T: a few groups of rows, each row roughly a mix of its group's hidden directions; some rows fit no group:
T (141 x 10):
[[ 15  -1 -12  23  -6  -6   6  -5  24   9]
 [ -9  -6  10   1   4  23 -12 -15   0  24]
 [-27  18   6 -16  -9  -5  14 -10  -1  -1]
 [ 16 -19 -10  20 -11   3  -8  13  -7 -13]
 [-15   4  26  -6   0  20  -3  11   1 -14]
 [  3  -4  -8   1   0   0 -23  -7   9 -31]
 [ -5  -3 -10   1   4 -17 -16 -25 -19  -3]
 [  6  -1 -22   1  -3  -8 -27  19   1   2]
 [ -1   2  -1   6 -13 -11 -13 -12 -31 -10]
 [-17  -3   9  10 -13  11  13  -3  -9  26]
 [-13 -14  -7  18 -26  -2  12   0   8   9]
 [-15  11   4   2   1  20 -15 -24  -6 -11]
 [ -1 -26  -7 -19  -5  22   9  -2   6  -5]
 [  9  12  10  -9   8 -21  19  12  16  -2]
 [ -6  26  10 -19  17  10  -2 -10   2   4]
 [ -5 -10  -9 -11   1  10 -17  22  19  10]
 [ 12  18 -19  12 -22   0 -12   7  -4  -1]
 [-14  -1  21 -15  17 -18   8  -6   8  -7]
 [  3  20   8   5  -3  12   4 -17  19 -19]
 [ 17  -8   8 -24  -4  17  12   7  -8 -11]
 [ -6   6  30 -10   3   0  18  -8   5  13]
 [-10  -2  25 -19 -11   5  11   2  -4  16]
 [-20  -3  15 -11   1  13  -6 -17 -19   8]
 [ -4  -7   1 -13  22  11 -20  -1   8  20]
 [ 13 -26  -3   2  -3  -5  18   4  20  -8]
 [ 11 -16 -18  -4 -11  -4   4  23   0 -17]
 [ 15  -9 -24 -14 -11  -8   9   2   3 -18]
 [-20  18  15  -3   6   9  16   0   9  16]
 [-19  13   2  -1 -12  20  -8  15  12  14]
 [  4  19   3  -3  -9 -23 -19   8 -15   4]
 [  8   0   8  27 -18   9  -7 -11  14   2]
 [ 13 -16   3  17  15  -2 -16  21  -3  -6]
 [  1   9   4  11  -2 -11  19 -17  22  15]
 [-26  14   9   9  -9   2  -5  -2  19  14]
 [  9   0  17  13 -25 -11   0  -4 -19  -7]
 [-14  10 -26   0  -9 -10   0   8   2 -22]
 [ 28  15  -3 -12  -1 -21   6  -2   6  -1]
 [  1 -15  12  -2   5   5  31  -8 -13  11]
 [ 15  -4  -8  17  -8   1  -6  31   3  -6]
 [  5  14  11  -1 -21  15  14 -14  -6 -16]
 [-13 -13  12 -24  10 -10  11   0 -13  12]
 [  4  15 -14  -3  13 -18  14 -20   0 -14]
 [ 12 -23  -4   9  -1  10  -7  24  -5  14]
 [-14 -14  -9 -11  21 -16  -6   9 -15   7]
 [  8  -9   2   2  -9 -13  13   8 -12 -30]
 [ -8  -9   5   6  15 -26  15  -9 -15   9]
 [-11  19  -9   3 -14 -19  14  -8 -11 -15]
 [ -1 -36   5 -10   7   8  -4   7 -10   0]
 [-23  10   1  -3 -17  16   9 -13   1  16]
 [-13   9 -21  14 -13  24   6  -4  -2  -3]
 [ 12  -5   8  10 -17  12  18  23   1  10]
 [  4   7  -3   4  -1 -37  -4 -15   2   1]
 [  9   5 -27  10  -2 -21 -15   4   4  -6]
 [ -8  -6  11  17  25 -11   3  13 -16   6]
 [-16  -2  -5  10 -33   3 -12   6  -7   3]
 [  7 -20 -12  -3 -27 -11 -12   5  -1  -9]
 [ 19 -21  -8   7  -7 -17  13 -10  -2 -12]
 [  7   0  16  18  22   0  -6   3  -6  23]
 [ -5  -1 -12  17 -17 -11 -11 -22 -15  -5]
 [ 14  18   5  17  14 -17   3  17  -2   8]
 [  0  -4  -7  -4  10 -26   2  17  -2  23]
 [ 10 -22 -19   0   0  -5 -25   8   4  -7]
 [ -7  10 -10   4  -2 -23 -28   7  -8  -3]
 [ 22   4 -12  -2   9  -7 -12  -3   3 -28]
 [ -5 -16 -15 -12  27   0  -9  -7  14   1]
 [ 10 -22  -1  18   5  -3  19  16  11   0]
 [  4 -15 -11  10 -12  -5   4   0 -14 -29]
 [-14   4 -15   5   9  -4   6  -8  16  28]
 [ 11  14  -5  24  17   0  11  -6 -17   9]
 [-16   4   2  14 -17  -1   5   1 -14  26]
 [ -4 -19 -10 -26 -12   0  14  -4  -3 -13]
 [ -5  13  13  -1  -8  18  15  -8  25  -2]
 [ 12  -8   1 -20  14  -8 -13   4  -8 -24]
 [ 11 -20  -1 -19   8 -15   2   6  -4 -22]
 [-12  18   2 -15  20  13 -19  -3   6   6]
 [-10 -21   4 -27 -13   8  13  -3  -4   0]
 [ 15 -21 -14  13  -7  13  -5   0  12 -16]
 [ -9 -13  -8 -14  -4  -8   5   6  -2 -32]
 [-14 -11   8 -10 -10  14   7  15   1  25]
 [  9  -7  12  10  25 -12 -14  15  -8   7]
 [-15  -9  25 -12   8  12  -6 -12 -12  -9]
 [-14   8  19   5  -5  10  24 -14  10   9]
 [ -2  27   0  29   4  -1  -5   2   7  -6]
 [ -1  18 -10   1 -14   4 -27  11  14  -6]
 [-11   5  -6  11  -8 -17   8 -31   0   2]
 [ -3 -12  10 -20   1 -15   0  11  -3 -26]
 [ -4   7  12   9 -17  17  27   0  10   1]
 [ 10  -3   1  24   5  22  -5 -20   8  -5]
 [  1  -1 -17  -2  -2   9 -25  18  20   3]
 [-21  11  13  -4   1 -12 -26  -5  -7  -9]
 [ 13   2  15  -5  -9  -9  33   0  -3  -7]
 [ -3  12 -23 -14 -27   2  -3  -2   8   5]
 [ -7 -26   7   2  12   7  16  -4 -13  18]
 [ -4  26  -7  15 -11  -4 -11  -6  20  -6]
 [  0 -12 -14  11   1  -4 -10  22  -1 -25]
 [ 16  -4  22 -20  -2 -14  16  11  -3   4]
 [  2   6  20  -9   1  -3  31 -13  -2  -8]
 [  2  -1  11  16   9   9  29  13  10   6]
 [  8  11 -23  -7 -13  -9   1   4  10  24]
 [  1  -4  -1  10   5  -8   9  12   0 -35]
 [ 10 -14  -3 -16   4 -13   3  -1   0 -31]
 [-13  -7  12  20 -22  16   6   6  -4 -11]
 [ -7  25   9   1 -13  -6 -13  -3 -13  19]
 [-26  -2  23  -4   8  -5  12  -8   8  11]
 [ -3  -3  -3   8  15  -5 -28  -5   3 -23]
 [ -2 -20  -4  -4  13  27  12   6  11  -8]
 [ 11   2  14   4  -8  19 -12 -11   7  25]
 [ 16   4 -15  -3   8 -18 -19   5  -1 -20]
 [  8  12   8 -10  20   0  20 -22   5  -3]
 [  9   6   9   1  -2  -8  31  11  15 -10]
 [ 26   7 -12  -9   0  -9  -6   5   0 -25]
 [  2   7 -19   9   4  15 -19   5  13  20]
 [ 19  15  -4   9 -11  17  14 -12   9 -14]
 [  7  12  12  -1  20 -13 -11  -8  -4  24]
 [  4   8 -19  12 -16 -19  -6   3 -12 -17]
 [  7  -9  -4  25  -8  -9  -4  11 -25  -4]
 [ -6  -8  -7  34  -9  16   0   7   0   2]
 [-14   0   6  18  -5  12  19 -12   5  21]
 [ 14 -18   0  18  -6  26   2   4  12   4]
 [ -1  16   1  12 -24 -10  19  -2 -10 -13]
 [  5   6  -9   3  11   5 -19   3  18  27]
 [-14  25   1 -12  -9  -1   5  13 -20  -9]
 [ -5 -24   1   2  24  -7 -11   7 -10 -14]
 [  1 -28   9  17  -1  -2   9  19   3 -11]
 [-10 -15 -18  11   4  19   8 -20  11  -1]
 [ 11 -15 -16  19  -6  10  -6  23   1  -6]
 [ 22  -5  10  -2  -3 -11   1  27  -2 -14]
 [ 18  -6   7  -6  13  10  21  -2  20 -12]
 [ -3   4  11  19  10   7   6 -20 -19 -15]
 [  8 -13  11 -13  11   6  16  -8  21 -17]
 [ -6 -12  -6  26   4   0 -20   9 -17  -2]
 [-29  -9  -8 -18   4  -9 -14   5   7  -6]
 [  6  22  -8   8 -14   2  17  22   6  -6]
 [ 14 -13   6  16  19   4  19 -10   2 -15]
 [  7  -9 -28  13  11  -8 -10  17  -4  -4]
 [  6   8   1 -11 -25   0  18  17  -6  13]
 [ -9  11  13  -9  -3  15 -20   3 -17  18]
 [ 18   9   5   4   6 -15   1  10  24  17]
 [-13 -20   9  -5  13   1  18   4   7  22]
 [-17  25  10  -3  10  18 -11   4  -3  10]
 [ 23  -6  -7  -4  15 -10  -2  -6  -9 -25]]
the one row of each list that fits no group (the others fit one group, some only roughly):
  q_378: [ 13  -4 -17 -15 -16  -8 -16  10   7 -18]
  q_26: [-12   8  13  14  -5  21 -17  -7   6  17]
  q_400: [-12   2  -8 -17  14  17  21   9   9 -10]
  q_917: [-12  -1  15  -5 -13  -5   7 -12 -27 -15]
  q_177: [  7 -19 -23   6   9 -11  -3  16   4  14]
  q_465: [ -9  -4  18 -19  10 -19   7 -19  -6   0]
  q_87: [ -8  -7  -6  21 -23  -9  16  13 -10  -4]
  q_181: [-1 -5 24 -9  7 26  8 12  1  9]
  q_598: [  4  -5  11  15  -6 -10 -12 -22   8  22]
  q_25: [-23  -5  15   4  -6  24 -11  -4  -1  11]
  q_523: [-10  -8  -2  -9  19   7 -16 -19   6  19]
  q_580: [-14   9  -1  17 -19  -1 -10 -13 -22  -2]
  q_97: [  4  -3   0  14 -14  28  16 -11   5   9]
  q_880: [ 18   9  -7  19 -20  15   6  10   8   0]
 | q_87
  q_179: [-10  -9 -19  10 -14  -9   4  13  10  23]
  q_760: [  4  -7 -12 -11  21 -15   6 -22  13   1]
  q_645: [  4  -1   7 -22 -14  -9 -19  17 -12  -8]
  q_194: [ -2  10  21  -6   5  -1 -19  -3  -2  28]
  q_259: [ 13   2  12  12  23  -8  20 -11  -9  -8]
  q_459: [ 19   9  13  -9   9   4  22 -13  -5 -15]
  q_961: [-19  -7   8 -26   7  -8 -14 -10  -3 -11]
  q_842: [-10 -13 -13  11 -23  -2  -8  14   7  17]
  q_963: [  2  13   3 -21  -6 -26  -6  14  -3 -11]
  q_207: [ -3  -1   2  -8 -31   7  19   4 -15  -4]
  q_766: [ -7   2  -1 -12   1   3 -35  11   7 -11]
 | q_207
  q_903: [  5   8 -12 -14 -14  -6 -22  23   0  -2]
  q_630: [-14  14  13  -7  -7 -19   6  -7 -23   6]
  q_799: [ -4  -8   1 -17   9  14  -2 -22  20 -13]
  q_175: [  9   1  -6  11 -32  10 -11  12  -7  -8]
  q_49: [  5   6   7 -21 -20  -2  10 -22  -5 -12]
  q_406: [ -4  -6 -23   6   2  25 -20   6  -2   2]
  q_389: [-9 17 -7 17 -7 16 -1 16 18  9]
  q_72: [ -6 -17  -8   1 -25  13 -17   3  10 -12]
  q_946: [ -3  -7  -2   2   6 -12 -26  24  -4 -13]
  q_130: [ -1 -10  24  -4  15   2  24  -1   7 -12]
 | q_389
  q_512: [-9 -1 -1 17 15 11 -5 -3 -9 30]
  q_832: [-5 -8 37  2 11  7  1 -8 -6  1]
  q_163: [ 17 -14   4  23   2   3   6  20 -10 -12]
  q_820: [ 12 -25   3   6  20   1 -10  11 -11  13]
  q_11: [ 10 -10 -26  12 -10  15  -9   8   7 -12]
  q_943: [  0  -9  -6 -22 -12   6  23  -8  -4  17]
  q_860: [  7  14  12  15  -7   1 -12  -8 -29   0]
  q_517: [ -1   9 -16  26   0  10  21  -9  -1  11]
  q_462: [  1  -1   5  10  -8  29 -12 -15 -15  -8]
  q_306: [ 15   6   9 -26 -14 -10  19  -5   1   3]
 | q_860
  q_788: [  9   9  11  24   7  -6 -22  -2 -14  -9]
  q_809: [ 5 23 10 -3 20 12 17  0 10 10]
  q_6: [ -5  -5   5 -27  23   3   4  16   1  -9]
  q_634: [-26  24   3  10   2   2  -1 -14   2 -13]
  q_42: [ -2   0  -8  -4  16 -17 -28   6   9 -13]
  q_38: [  6 -13 -20   8   1  19   1  16   9 -19]
  q_990: [-9 13 -6 -1  7  9 15 -5 25 20]
  q_930: [ 12 -16   2 -17  23  -7   1  -6  13 -14]
  q_7: [-12   1  26  -9  16  -7  -4   2 -18 -12]
  q_628: [ -8  11 -17  -5   3 -22  -8  -2   5 -24]
 | q_788
  q_915: [ 12   0   6   6 -12   4  23  19   1 -22]
  q_757: [-12 -13  23  -7  -4  17 -21  -5   1   1]
  q_715: [  2   1  17  29  12  15  -6 -13   1   4]
  q_391: [  3 -18   8   5 -20 -19  10  18  -8   1]
  q_939: [  8   0  -1  -4  -3   4  24  21   1 -24]
  q_426: [ 14   1  11   3  -7  -8 -16  -8 -16 -26]
  q_674: [ -5  15  -3 -16 -27  10 -11   9  11   1]
  q_289: [ -6 -22  -5  -3  10 -12  -7 -14 -13 -22]
  q_488: [-11  30  -5  19  -4  -5   5   6  -3  14]
  q_500: [ 13  -4  -1   4 -10   5  17  23  -1 -23]
  q_184: [  3 -15   4   5  -8  19  -8  20  18 -15]
 | q_426
